In the rows, zero is written as 128.
Each path below is one point turned by a fixed rotation once a step. After each direction that follows a path, write how fast that rotation turns it, in degrees each step (0 if it stays still).
Each turn is a multiple of 5 degrees from 10 to 175, or 0.
Each row of a path follows its step; steps can be skipped.
Path 1:
step 0: [122 118 112 119 121 117 132 133 135 128 123 129 123 134 136 132 123 142
 132 130 134 142 137 152 127 124 129 129 125 116 124]
step 1: [119 125 131 116 119 132 129 120 142 125 120 132 124 115 132 116 122 141
 133 125 130 114 129 131 135 135 130 133 147 138 115]
step 2: [125 127 133 121 130 132 124 123 136 131 130 120 134 142 126 127 121 138
 137 141 137 136 147 124 148 126 120 135 123 144 137]
step 3: [124 135 119 118 133 113 129 131 122 135 112 139 119 116 143 126 121 134
 132 136 141 141 126 130 133 125 133 144 120 128 129]
step 4: [127 123 123 117 123 126 106 126 143 133 126 122 115 122 132 124 135 142
 129 125 127 139 138 134 134 140 126 120 137 122 114]
step 5: [128 137 131 123 124 133 134 134 123 128 130 125 129 139 128 126 115 146
 128 127 137 133 123 123 143 134 118 138 145 146 115]
step 6: [125 132 118 123 126 119 115 129 134 136 122 135 132 121 132 134 115 135
 124 134 143 134 131 119 135 127 126 115 116 146 144]
step 7: [130 127 112 123 127 117 114 129 129 118 126 129 139 122 138 133 117 138
 134 133 128 147 127 130 131 127 135 135 135 112 113]
step 8: [124 134 130 116 113 131 126 116 142 135 129 117 121 131 137 129 122 134
 135 126 129 130 118 124 122 131 124 121 131 145 105]
step 9: [118 127 113 126 117 127 126 137 128 131 136 134 135 143 125 133 119 136
 131 131 137 135 136 141 138 113 127 128 133 149 132]
step 10: [113 136 121 119 128 124 113 114 129 125 124 141 133 108 136 129 118 131
 132 128 138 124 131 120 132 118 143 135 132 130 127]
step 11: [128 137 127 119 120 133 114 115 137 131 134 117 127 140 132 127 128 129
 133 132 123 148 145 127 132 129 134 135 120 123 111]
Speeds:
[126 127 125 125 129 125 130 128 125 130 132 123 124 128 133 127 133 124
 131 125 128 130 123 134 129 129 125 124 129 127 124]
90
[126 131 132 128 123 129 129 131 127 127 128 123 130 133 129 127 131 127
 127 138 126 125 126 126 130 131 128 128 127 133 126]
110
[132 131 126 128 129 128 128 128 125 130 130 129 130 131 131 127 125 130
 120 128 131 128 127 127 127 137 127 123 130 124 129]
45
Path 2:
step 0: [122 129 127 120 133 131 125 113 129 115 138 126 132 119 130 130 129 111
 120 129 134 128 143 123 128 126 120 138 115 128 109]
step 1: [132 137 124 135 132 144 129 122 137 128 140 119 123 132 123 124 131 116
 137 128 127 132 134 105 138 135 123 139 126 118 125]
step 2: [138 137 132 123 117 137 118 122 128 108 130 130 133 126 124 115 133 118
 133 126 130 120 117 117 145 122 132 129 125 132 123]
step 3: [126 125 133 131 125 118 123 110 128 120 150 115 130 128 134 124 131 119
 118 127 124 114 131 122 140 124 138 132 134 123 123]
step 4: [118 136 135 146 134 143 125 122 132 124 129 119 123 118 128 122 124 120
 131 139 134 120 135 122 133 118 139 125 129 118 115]
step 5: [133 144 121 140 127 129 117 122 131 120 128 123 125 128 130 136 136 129
 139 129 121 131 135 129 148 116 135 140 127 138 114]
step 6: [132 137 133 125 130 126 132 111 124 120 139 120 129 113 126 118 124 119
 127 131 129 145 129 130 140 118 130 137 146 133 125]
step 7: [131 121 128 126 128 138 135 114 132 116 140 123 123 126 132 128 119 114
 135 136 134 126 141 132 131 132 125 129 127 136 104]
step 8: [132 138 131 132 136 134 126 126 140 114 136 128 121 124 118 136 130 117
 126 132 134 127 141 116 142 130 117 147 122 125 129]
step 9: [142 141 123 127 114 130 126 120 140 118 139 128 126 129 122 109 132 118
 141 128 132 126 125 123 140 126 127 130 135 118 125]
step 10: [122 125 139 120 119 127 111 122 136 113 144 122 133 122 128 123 122 118
 119 123 128 121 130 129 144 124 134 126 125 125 114]
step 11: [116 138 121 139 128 129 120 115 128 122 139 112 120 124 135 127 125 124
 126 134 131 124 141 113 129 121 128 130 125 111 121]
Speeds:
[132 129 133 125 133 125 126 128 127 130 128 124 130 129 128 127 128 135
 127 126 127 124 129 131 131 131 126 134 123 128 123]
145
[129 126 131 125 128 126 133 131 125 131 125 126 126 130 127 131 131 125
 130 135 128 132 132 133 130 122 126 130 131 129 125]
45
[133 125 127 126 126 128 127 124 128 131 131 129 129 130 122 127 126 132
 130 126 129 132 122 128 132 120 128 126 125 129 130]
100
[128 132 130 131 130 128 133 125 127 134 131 124 128 128 128 121 126 131
 129 131 129 130 127 126 127 130 124 129 133 122 131]
140
[131 136 126 127 130 129 125 132 131 128 125 130 129 131 129 129 135 128
 132 126 130 133 124 127 131 130 131 130 131 127 129]
100
[128 123 131 128 131 131 128 130 129 134 135 132 130 126 130 129 130 126
 126 126 131 132 128 129 127 130 132 125 128 124 121]
110
Path 3:
step 0: [126 144 130 118 139 129 140 123 135 138 119 143 126 121 122 132 129 141
 121 129 135 126 123 129 125 143 132 128 121 123 127]
step 1: [132 141 125 115 126 122 119 119 127 125 124 130 123 131 118 133 134 136
 126 128 130 110 124 136 120 129 117 120 132 112 137]
step 2: [110 131 134 119 122 134 138 121 121 130 123 118 115 122 125 133 119 129
 138 129 134 123 139 129 126 128 114 126 130 116 138]
step 3: [123 125 121 130 127 118 129 130 132 145 126 111 122 131 136 122 122 135
 124 119 140 134 129 123 128 141 122 122 131 115 140]
step 4: [128 114 123 130 122 126 132 123 128 135 132 134 133 136 136 134 111 133
 131 127 148 119 118 129 128 135 124 119 125 118 117]
step 5: [133 120 128 134 144 127 132 115 128 123 131 130 127 119 122 133 129 127
 134 108 150 126 125 130 126 127 128 130 138 121 124]
step 6: [120 130 132 127 130 125 123 117 130 118 121 116 132 124 126 134 135 128
 136 127 136 136 121 118 111 135 124 116 140 129 112]
step 7: [107 134 145 128 125 130 131 126 132 120 126 133 132 129 130 122 137 134
 119 125 141 128 130 125 129 142 143 121 131 122 124]
step 8: [113 125 123 137 134 127 109 122 139 122 130 135 131 131 123 138 132 124
 115 132 130 118 131 129 129 141 125 119 129 119 138]
step 9: [113 141 135 144 137 134 126 128 126 132 123 133 129 118 129 147 115 129
 131 130 128 120 129 120 125 122 126 122 122 118 131]
step 10: [130 140 126 131 139 116 121 135 127 130 121 122 130 121 143 127 121 138
 125 129 133 118 140 121 128 123 130 123 146 117 129]
step 11: [117 124 125 114 135 118 128 123 132 135 134 133 120 122 130 124 108 130
 127 141 132 121 137 126 124 129 132 118 134 127 113]
Speeds:
[126 132 129 131 125 125 131 134 132 129 121 124 128 128 130 125 127 130
 131 130 128 131 128 126 131 132 126 133 133 129 124]
100
[125 127 128 125 123 127 130 123 124 124 126 131 131 129 127 134 119 129
 128 130 123 131 127 126 129 130 128 127 128 130 126]
155
[128 128 128 129 129 122 130 127 124 132 129 127 131 129 125 128 129 122
 124 133 131 127 126 130 134 134 130 128 124 128 127]
90
[127 130 130 131 130 131 126 129 130 122 126 132 132 126 126 132 134 130
 126 133 131 131 126 123 130 128 130 127 128 132 131]
40
[122 124 132 123 128 122 130 128 124 127 130 125 126 129 131 124 132 126
 128 132 128 130 129 124 125 125 129 127 130 129 131]
85
Path 4:
step 0: [132 132 145 125 115 114 138 134 122 125 115 131 119 129 128 141 121 115
 127 125 144 126 130 125 126 130 122 134 131 133 121]
step 1: [136 118 141 143 119 115 133 130 128 108 129 124 121 130 128 123 121 127
 128 131 125 120 141 130 130 121 125 127 136 138 137]
step 2: [128 119 127 135 142 132 141 130 147 113 131 120 130 123 123 121 131 117
 127 133 121 134 130 126 121 119 120 119 136 126 133]
step 3: [127 125 131 126 135 134 132 131 136 122 116 131 152 124 117 126 134 120
 141 134 121 128 117 119 121 128 127 138 120 125 124]
step 4: [117 116 136 124 126 134 122 119 119 123 129 135 147 135 123 127 125 118
 121 125 131 123 133 130 133 137 137 142 119 118 123]
step 5: [123 118 133 122 134 126 138 117 115 120 129 140 125 132 143 134 116 127
 124 118 137 127 124 126 137 131 125 121 131 112 124]
step 6: [138 127 130 120 119 127 130 117 124 117 121 125 123 127 134 128 110 136
 126 121 130 121 115 126 119 117 110 124 127 131 132]
step 7: [133 123 131 125 112 130 128 134 134 121 131 114 126 123 122 123 128 125
 125 131 125 134 130 143 130 114 111 123 109 126 130]
step 8: [128 122 117 142 136 128 125 140 132 121 125 128 133 137 124 135 129 122
 133 137 112 132 126 135 142 126 120 121 116 124 117]
step 9: [130 127 126 137 139 136 115 128 136 124 119 125 132 137 129 137 120 114
 122 129 132 133 119 118 126 147 131 128 119 134 118]
step 10: [128 126 148 127 134 133 126 126 120 118 123 124 124 124 137 132 128 128
 137 118 145 135 130 125 132 140 137 134 114 137 128]
step 11: [125 122 131 123 141 129 132 122 112 113 125 117 118 129 131 133 130 130
 131 110 126 118 139 133 131 115 128 131 132 138 128]
Speeds:
[127 129 131 128 131 128 129 129 125 127 123 127 123 125 130 127 122 131
 126 129 134 121 129 131 127 131 132 128 129 124 126]
70
[126 126 128 127 126 127 123 130 129 132 126 134 124 135 124 124 126 123
 133 128 129 128 130 128 130 130 127 129 129 125 122]
80
[124 128 126 134 125 128 130 123 125 129 129 128 125 128 126 128 134 129
 127 122 133 123 123 126 128 125 126 129 126 125 127]
55
[126 127 132 135 128 137 125 127 131 128 123 130 127 123 126 129 131 130
 127 131 123 129 129 125 129 131 127 126 129 126 127]
60
[126 129 125 131 131 130 130 128 128 128 129 123 133 133 123 128 127 130
 132 132 131 129 127 126 127 134 133 127 124 124 127]
65
[130 127 123 127 125 129 130 131 127 131 134 132 126 123 126 127 130 133
 128 126 126 128 130 128 123 134 130 127 129 131 123]
0
Path 5:
step 0: [129 130 129 131 129 125 135 112 133 119 134 147 123 120 129 139 123 134
 126 124 132 134 133 123 141 140 116 125 138 112 125]
step 1: [118 129 124 141 122 134 118 120 127 124 134 137 123 120 131 125 122 132
 130 120 136 129 129 115 123 142 110 128 131 116 113]
step 2: [129 138 138 129 128 136 115 122 120 119 135 134 119 128 130 121 120 130
 121 130 137 120 132 119 120 133 121 120 112 119 111]
step 3: [122 136 148 119 139 134 125 132 122 122 137 138 124 118 133 131 140 131
 121 125 130 122 128 122 109 130 133 126 120 123 117]
step 4: [135 128 146 124 138 131 131 139 120 127 132 142 129 125 132 128 131 132
 121 121 136 119 122 123 118 143 137 130 132 115 142]
step 5: [120 120 145 121 128 123 135 137 137 121 130 138 126 125 124 124 120 131
 129 122 143 117 124 114 132 130 131 129 142 116 136]
step 6: [124 111 139 132 123 118 121 131 136 114 136 127 126 138 121 121 129 131
 117 121 126 120 134 114 131 131 122 130 140 115 125]
step 7: [121 119 139 133 140 113 117 124 140 125 127 125 122 130 123 134 119 126
 113 126 122 119 135 131 125 133 115 129 124 113 119]
step 8: [122 122 132 124 129 114 123 123 122 129 127 130 129 112 126 137 122 130
 105 138 122 124 120 129 121 141 121 128 128 120 115]
step 9: [135 137 139 121 126 127 126 126 120 126 134 127 121 115 134 135 112 133
 119 137 122 130 114 121 117 134 115 139 135 120 130]
step 10: [123 135 138 128 118 134 117 141 124 112 141 137 126 120 137 131 118 133
 125 133 134 129 120 136 126 122 121 139 138 121 129]
step 11: [143 132 142 128 122 127 121 131 130 104 131 147 131 125 128 130 129 129
 128 124 132 133 132 137 127 122 122 123 137 115 124]
Speeds:
[129 125 126 126 126 127 126 128 133 126 127 134 122 132 130 126 129 134
 130 127 130 133 126 131 130 128 131 130 133 127 131]
65
[129 125 124 129 127 121 129 131 130 132 133 127 128 131 128 135 124 127
 122 130 126 130 124 127 127 123 126 126 130 127 129]
35
[130 127 126 129 131 125 131 126 127 133 122 133 132 122 128 132 129 128
 128 125 129 129 125 130 126 134 128 125 130 126 131]
90
[127 129 127 135 132 131 124 132 128 132 128 126 127 132 131 127 125 127
 130 125 129 126 128 132 125 132 125 134 127 125 133]
130
[130 124 131 126 127 126 128 134 125 130 127 129 126 133 128 131 130 125
 133 124 132 125 130 124 123 126 134 125 127 127 127]
40
